(in the rows, 128 means zero)
Rotation paths and how fast each direction turns (degrees each step)
Each turn is a multiple of 5 degrees from 10 to 175, or 0.
Each row of a path follows its step; steps can be skipped.
path 1
step 0: [124 126 134 123 120 126 128 135 135 144 125 130 119 123 135 119 123 130
 119 128 127 124 124 126 128 128 127 123 128 134 128]
step 1: [119 126 122 128 131 132 132 139 129 129 127 130 120 120 127 123 124 129
 135 122 134 119 124 131 121 127 129 123 138 129 117]
step 2: [126 132 122 135 129 128 122 124 138 134 127 132 126 121 129 130 127 124
 129 125 116 122 126 131 126 126 114 127 136 135 121]
step 3: [122 127 125 115 134 125 124 123 133 129 120 126 125 118 131 120 123 124
 132 124 125 124 128 124 129 135 117 118 126 127 130]
step 4: [126 120 128 127 129 136 130 134 136 137 124 127 128 129 132 128 117 124
 129 123 125 118 120 118 139 130 128 124 133 131 128]
step 5: [124 121 127 131 133 128 132 133 115 137 125 126 124 128 130 129 122 126
 128 130 128 122 127 128 121 124 116 114 138 131 125]
step 6: [126 120 132 129 134 135 119 122 134 124 129 125 128 121 128 131 128 123
 136 127 125 123 130 122 125 115 119 122 132 132 118]
step 7: [126 129 129 126 137 136 129 123 135 128 122 126 126 119 128 136 121 126
 128 136 123 125 132 119 125 134 122 120 132 130 139]
step 8: [126 123 132 125 134 132 128 126 124 131 120 120 140 129 128 132 126 123
 131 122 125 120 124 124 135 129 129 120 138 117 131]
step 9: [130 124 139 124 130 131 120 128 124 142 128 121 129 135 130 132 127 131
 123 137 129 122 130 124 128 119 123 121 135 133 130]
step 10: [128 125 137 125 133 137 127 123 127 121 124 125 121 124 131 131 125 130
 128 131 136 126 135 124 117 121 135 120 137 123 121]
Directions:
[126 129 130 128 132 131 131 127 128 130 132 129 129 129 129 126 129 128
 128 130 126 129 124 129 126 129 127 130 125 124 126] | 0
[133 128 127 126 129 129 128 124 131 126 126 131 126 129 129 129 127 128
 126 128 128 130 131 128 128 128 126 125 125 127 124] | 95
path 2
step 0: [119 137 135 126 128 120 125 133 128 130 133 126 128 117 125 137 123 128
 133 129 125 134 131 124 135 124 116 132 128 122 131]
step 1: [129 130 125 125 137 132 118 123 128 130 116 130 131 131 124 123 136 127
 127 134 136 124 118 117 123 132 131 131 126 124 136]
step 2: [117 118 131 127 124 127 131 134 134 115 128 117 128 131 127 133 130 134
 124 130 135 134 134 129 119 120 132 122 131 127 123]
step 3: [129 127 123 138 138 129 126 119 132 129 133 129 122 127 132 126 126 129
 138 122 122 114 130 121 132 122 132 124 124 134 121]
step 4: [116 131 128 120 120 130 129 137 128 130 122 130 130 131 132 133 128 116
 132 126 127 130 136 126 138 139 124 125 127 130 127]
step 5: [133 124 123 130 129 131 134 131 121 135 132 123 134 127 132 137 127 128
 122 130 135 122 116 118 127 125 131 140 131 130 135]
step 6: [127 131 131 136 126 129 137 120 129 125 114 127 127 130 122 129 128 127
 122 128 132 142 128 127 126 120 118 120 125 130 121]
step 7: [128 122 127 131 132 134 128 121 125 116 133 134 123 117 128 129 127 123
 136 121 134 128 125 134 134 129 140 131 121 123 132]
step 8: [124 136 131 128 131 125 126 140 132 132 127 124 130 129 130 134 130 128
 138 135 120 131 122 134 129 128 123 114 126 132 139]
step 9: [124 131 131 116 130 136 122 127 129 130 125 123 130 116 127 122 121 127
 128 132 132 121 125 116 127 120 125 136 137 126 127]
step 10: [128 129 125 130 127 117 125 122 134 124 123 126 119 136 129 138 137 133
 124 133 137 131 134 117 128 130 128 122 126 120 129]
Directions:
[128 127 129 124 126 133 126 126 128 125 125 129 127 128 129 125 129 125
 127 128 132 127 130 129 130 131 128 127 130 128 128] | 135
[126 130 130 129 129 129 130 129 127 126 127 127 124 129 126 128 133 132
 126 125 129 128 124 128 127 130 127 131 128 127 126] | 80
path 3
step 0: [128 139 127 130 133 133 119 136 117 128 122 126 129 121 128 128 135 132
 123 128 128 116 129 123 123 123 134 131 122 123 123]
step 1: [127 122 131 130 123 124 131 127 129 132 130 133 130 116 136 119 121 121
 125 127 131 129 119 130 124 132 135 117 125 135 135]
step 2: [120 128 124 126 127 119 135 135 136 123 120 123 134 128 122 130 120 133
 126 135 123 123 132 125 134 123 119 137 131 130 134]
step 3: [127 127 128 135 128 129 119 121 136 127 137 124 122 128 129 133 132 135
 126 130 128 132 135 135 137 124 140 124 120 121 128]
step 4: [132 126 123 123 132 124 124 132 121 125 123 119 125 130 129 134 134 123
 122 120 128 128 121 132 130 132 121 117 135 139 125]
step 5: [133 131 126 121 124 140 134 130 135 135 124 133 135 134 125 125 129 125
 123 135 117 133 135 124 119 127 128 122 123 128 131]
step 6: [137 122 130 130 137 130 125 134 123 121 136 135 122 126 126 124 123 129
 124 125 124 128 120 122 136 128 129 143 122 127 132]
step 7: [129 128 127 130 121 129 123 132 132 136 138 117 133 127 128 135 125 126
 140 129 130 114 126 128 124 134 130 125 134 129 131]
step 8: [130 131 122 133 124 127 124 118 129 118 121 123 124 124 125 122 116 122
 123 129 131 131 133 124 122 121 120 123 126 124 121]
step 9: [124 128 122 129 127 121 123 128 121 133 120 135 135 129 124 120 139 127
 125 126 122 120 127 129 136 126 141 129 127 123 131]
step 10: [132 126 133 127 126 135 137 133 135 122 124 128 124 117 139 133 128 131
 122 133 133 121 124 135 127 127 135 127 127 140 128]
Directions:
[130 128 130 130 132 129 126 130 128 126 129 128 126 129 129 130 130 131
 128 127 129 125 130 128 129 128 135 130 131 129 128] | 110
[126 130 131 128 129 128 131 126 126 130 127 131 128 130 130 128 129 129
 132 126 133 131 129 129 128 129 126 131 130 127 126] | 0
[131 129 130 125 130 126 129 131 129 127 127 131 128 126 131 125 129 128
 131 132 127 127 129 127 129 131 127 127 125 129 130] | 80
path 4
step 0: [130 118 120 123 123 125 124 134 120 123 134 136 118 130 134 135 131 128
 127 123 135 127 132 134 133 125 122 126 119 133 121]
step 1: [135 127 131 122 124 131 138 134 128 119 138 128 128 128 123 135 133 131
 132 134 126 129 127 122 128 133 139 141 129 123 134]
step 2: [128 131 124 133 121 125 137 116 122 123 129 122 119 128 130 139 124 127
 132 132 133 126 124 129 128 123 127 118 130 126 116]
step 3: [141 130 128 127 124 138 126 145 127 131 129 132 131 128 125 133 127 133
 131 133 135 120 126 129 129 128 132 124 128 139 127]
step 4: [122 137 128 126 135 131 139 122 136 127 133 121 120 123 136 124 132 133
 133 136 127 122 132 127 124 136 137 127 133 129 124]
step 5: [125 137 129 124 134 133 118 126 122 131 124 129 123 123 121 133 128 133
 129 127 134 120 114 130 125 120 121 127 121 133 122]
step 6: [135 131 130 128 129 133 128 134 140 118 126 121 125 130 124 115 127 122
 130 128 126 121 129 132 130 137 129 136 125 137 126]
step 7: [113 127 124 130 132 134 141 123 132 132 121 126 121 127 124 127 134 125
 125 131 126 122 119 132 127 123 120 127 131 123 137]
step 8: [136 132 123 130 137 131 119 132 121 125 118 120 138 123 122 124 128 119
 134 122 132 128 125 132 137 128 126 125 130 128 130]
step 9: [129 128 123 123 129 120 130 133 131 133 121 121 123 136 137 121 128 123
 121 137 117 122 135 130 124 132 124 127 130 129 138]
step 10: [124 127 132 136 141 121 126 126 129 137 123 129 134 127 129 130 122 133
 131 126 133 130 116 119 133 130 126 127 125 117 137]
Directions:
[128 133 130 129 129 126 130 126 125 127 130 128 129 125 128 128 128 127
 127 126 129 130 127 128 131 124 126 125 125 129 128] | 130
path 5
step 0: [140 127 118 131 131 120 117 125 125 132 129 125 128 133 123 125 120 133
 123 129 130 120 121 132 127 131 123 123 127 122 135]
step 1: [134 136 119 137 128 136 124 129 126 128 133 129 131 137 121 135 125 134
 129 120 127 134 130 133 129 129 129 130 121 134 138]
step 2: [129 134 124 129 130 122 132 120 129 131 136 128 128 132 119 128 142 137
 133 122 128 121 132 126 136 130 124 133 122 124 126]
step 3: [136 129 123 118 123 120 133 124 129 129 123 139 129 124 127 136 136 136
 126 126 131 133 133 130 124 133 134 130 122 134 128]
step 4: [137 128 129 124 137 126 134 132 118 126 122 134 123 129 128 123 137 132
 120 126 132 132 129 135 128 137 124 127 130 117 128]
step 5: [129 124 123 128 127 125 126 135 122 129 125 136 127 129 128 121 120 136
 126 119 133 124 134 129 132 137 125 113 128 131 134]
step 6: [134 127 117 133 138 120 123 125 127 127 131 122 131 130 132 120 121 132
 128 124 129 132 127 139 131 129 121 129 119 131 129]
step 7: [133 135 115 135 127 125 122 132 128 132 136 136 125 128 120 131 129 126
 123 124 119 128 128 127 137 127 130 133 119 131 135]
step 8: [135 145 125 130 130 122 136 119 129 137 129 132 125 132 126 125 133 131
 132 117 131 130 128 124 123 126 130 130 123 125 128]
step 9: [131 132 124 127 125 129 143 126 138 127 124 134 127 127 127 126 136 138
 120 132 127 130 131 128 131 140 132 125 124 127 133]
step 10: [124 125 123 126 136 120 126 123 123 124 122 131 122 127 127 129 129 133
 118 122 135 128 127 128 121 143 128 127 128 122 128]
Directions:
[126 127 125 129 128 126 128 130 125 127 131 126 131 129 126 129 129 130
 128 126 124 130 126 126 127 126 126 128 128 132 125] | 70
[129 127 127 127 132 127 126 132 128 128 127 130 127 129 131 125 125 128
 129 128 124 125 128 129 127 124 127 127 128 129 131] | 55
